In the rows, 128 means zero.
Where one turn sends some rows of the set: a few examples, then the rows asked:
Gabim: [143 158 122 148  84 133 112 153  87 139 134 111 111  93 142]
ligab: [146 167 134 140 107 137 127 124  83 148  94 122 117 111 126]
kozim: [ 87 143 144 127 118 123 139 129  89 180 146 130 118 108 139]
tus: [128 126 162 131 125 128 114 137  70 141 127 126 125 112 107]
Nosag: [120 120 147 144 118 127 133 152 109 133 118  93 137 139 146]
vumu: [117 182 119 124 108 103 129 121  88 150 151 118 131  96 127]
bomi: [ 92 131 119 140 131  87 136 136 112 140 146 137 125 128 128]
Luba: [108 147 165 138 114 137 128 154 130 148 135 147 104 125 119]
gib: [117 161 117 122 116 131 125 147 123 133 129 118 111  70 125]
fef: [ 95 151 158 143 125 121 107 173  86 156 113 127 121 112 128]
maru: [ 96 158 111 153 104 107 108 161 118 160 126 137 121 128 148]
fil: [123 148 123 136 112 123 164 135 130 131 128 109 133 120 159]
vakar: [113 138 145 133 110 111 126 170 104 118 159 124 140 118 113]
bemot: [134 163 128 130 113 155 137 125 112 168 124 122 110  95 148]
vufep: [113 149 133 141 107 111 164 130  72 152 123 143 133 118 139]
dazap: [109 134 134 132 110 114 141 140 102 138 133  91 121 141 164]
tebe: [144 150 133 141 113 117 149 141 109 114 114 108 141 129 145]
Rina: [111 155 126 137 117 126  92 162 120 141 108 100 129 122 113]
ber: [130 140 128 135 131 130 116 126 119 147 124 130 153  94  99]
laniv: [105 163 110 127 126 110 101 144 117 149 135  95 101 116 142]
zomak: [ 87 138 125 124 143 123 139 158 124 150 120 134 130  99 127]
Gibuf: [121 158 161 151 100 138 115 134 105 163 144 131 124  88 111]
vilo: [120 180 115 131 130 108 112 144 100 141  98 140 135 104 129]
ruzar: [123 154 135 127 114 116 107  99  92 158 132 149 113 117 123]
Gakiz: [116 154 116 136  98 117 123 149  75 147 131  97 159 111 129]
Ris: [132 116 131 142 110 132 118 135 113 136 118 158  98 119 130]
Tisez: [122 119 102 132 134 125 122 126 106 152 139 103 141 101 138]
perod: [117 165 142 157  85 120 132 161  91 153 138 146 106 116 148]
Ruviz: [116 162 134 116 130  99 126 162  75 117 129 119 117 105 123]
pofe: [131 129 121 141 104 120  95 160 113 116 135 119  99 109 124]
Masob: [123 137 101 146 109 134 112 128 113 165 104 141 125 116 146]
vaza: [117 160 154 140 116 102 126 135  99 136 132 141  83 135 124]
Zof: [133 147 146 144  99 105 137 119 105 130 145 109 132 146 141]
nozaf: [139 120 146 130 123 144 153 140  94 135 143 137 129  98 133]
lubom: [124 131 149 152 104 125 142 124 132 142 143 112 140 136 136]
lusem: [ 94 128 135 109 126 122 110 142  96 143 130 125  85 107 136]

dazap moves to Zof
ruzar moves to vilo
Now these:
Ruviz moves to tus
pofe moves to Ris
Rina moves to Luba
Gakiz moves to vakar

Where one turn sends some rows of the set: a few examples, then the rows asked:
luvo: [137 114 151 163 128 115 134 124 144 169 111 139 131 127 118 128 127 103
 107 107 132 139  83 129 123 111]
gibok: [126 149 113 135 125 103 138 136 133 139 134 152 122 104 117 125 118 129
 120 128 100 116 143 139 144 126]
mep: [162 142 128 140 149 118  80 140 130 146 125 145 131 142 170 139 140 114
 135 110 130 130 139 135 146 137]
ralak: [137 134 110 152 119 122 144 112 176 126 135 136 132 150 131 123 123  78
 117 120 125 110  89 133 122 103]
Bom: [122 132  99 125 153  98  97 119 142 151 147 122 123 116 151 126 161  79
 138 105 129 115 107 170 133  90]
suzom: [118 156 112 143 134 103 128 135 143 140 128 149 128 109 112 130 113 143
 117 132 108 110 122 152 138 130]
guz: [162 146 135 144 153 108  92 147 144 139 118 153 108 142 160 117 141 121
 137 111 140 138 133 138 144 145]
pifum: [146 113  97 148 125  91 114 123 161 149 137 123 117 144 139 118 128  98
 136  84  81 120  77 124 124 146]
Resir: [134 119 149 168 123 116 137 119 138 162 112 132 131 122 133 114 134  98
 112  98 142 138  82 127 129 110]
Bovi: [160 135 124 133 147 121  94 152 133 149 132 156 104 138 156 122 143 117
 148 106 128 143 147 140 135 131]
Sufor: [117 118  89 128 158  84  99 121 148 158 141 127 110 118 151 116 155  95
 149 108 132 123  98 160 127  93]
zop: [122 162 102 145 133 108 127 128 134 134 127 137 139 105 129 140 120 128
 102 133  99 102 127 140 138 124]
rego: [155 124  93 147 119  95 121 121 140 147 126 137 105 138 143 116 125  92
 136  73  80 118  82 125 118 137]
navu: [158 140 122 141 155 105  82 146 140 152 122 156 112 148 161 128 136 130
 149 114 137 133 132 139 140 136]
zif: [143 118 145 158 120 106 145 120 126 166 108 150 123 119 126 123 125  92
 111 103 126 134  97 121 128 102]
nik: [116 158 112 144 128 104 136 129 146 129 129 143 128 103 116 114 118 132
 113 124 111 106 120 149 148 139]
pak: [146 130 143 169 131 121 130 121 139 164 110 133 131 131 133 136 138  85
  96 110 129 129  88 125 118  99]
mosa: [147 133 116 140 122 110 120  98 151 137 150 118 119 163 151 143 139  80
 155  94 131 123  85 148 143 117]
sis: [145 157 110 124 161 113 101 131 123 138 109 139 148 115 156 130 143 120
 117 140 119 158 106 144 140 118]
rerap: [124 126  86 124 150 102 106 127 134 152 140 134  97 113 147 112 156  90
 147  94 123 127 104 166 115  92]
mikar: [150 150 109 145 140 127 125 136 161 124 108 151 148 134 141 116 121 107
  98 142 109 133 105 121 122 122]
Diboz: [141 154 101 118 145  98  99 108 120 137 141 116 129 132 159 146 148 111
 154 110 114 143  96 161 155 128]
ralil: [157 136  97 149 124 102 109 123 160 140 141 121 119 151 143 127 137  82
 127  83  76 108  86 131 124 141]
Gil: [147 128  98 154 121  91 115 126 154 136 135 114 112 140 155 110 133 104
 141  81  84 122  80 123 125 148]
ralu: [117 133  98 131 158  84 107 126 146 143 136 120 102 109 155 109 161  97
 142 110 134 127 101 164 125  94]

guz moves to Gil
navu moves to pifum
Now these:
ralil moves to zop
rego moves to gibok
Diboz moves to ralak

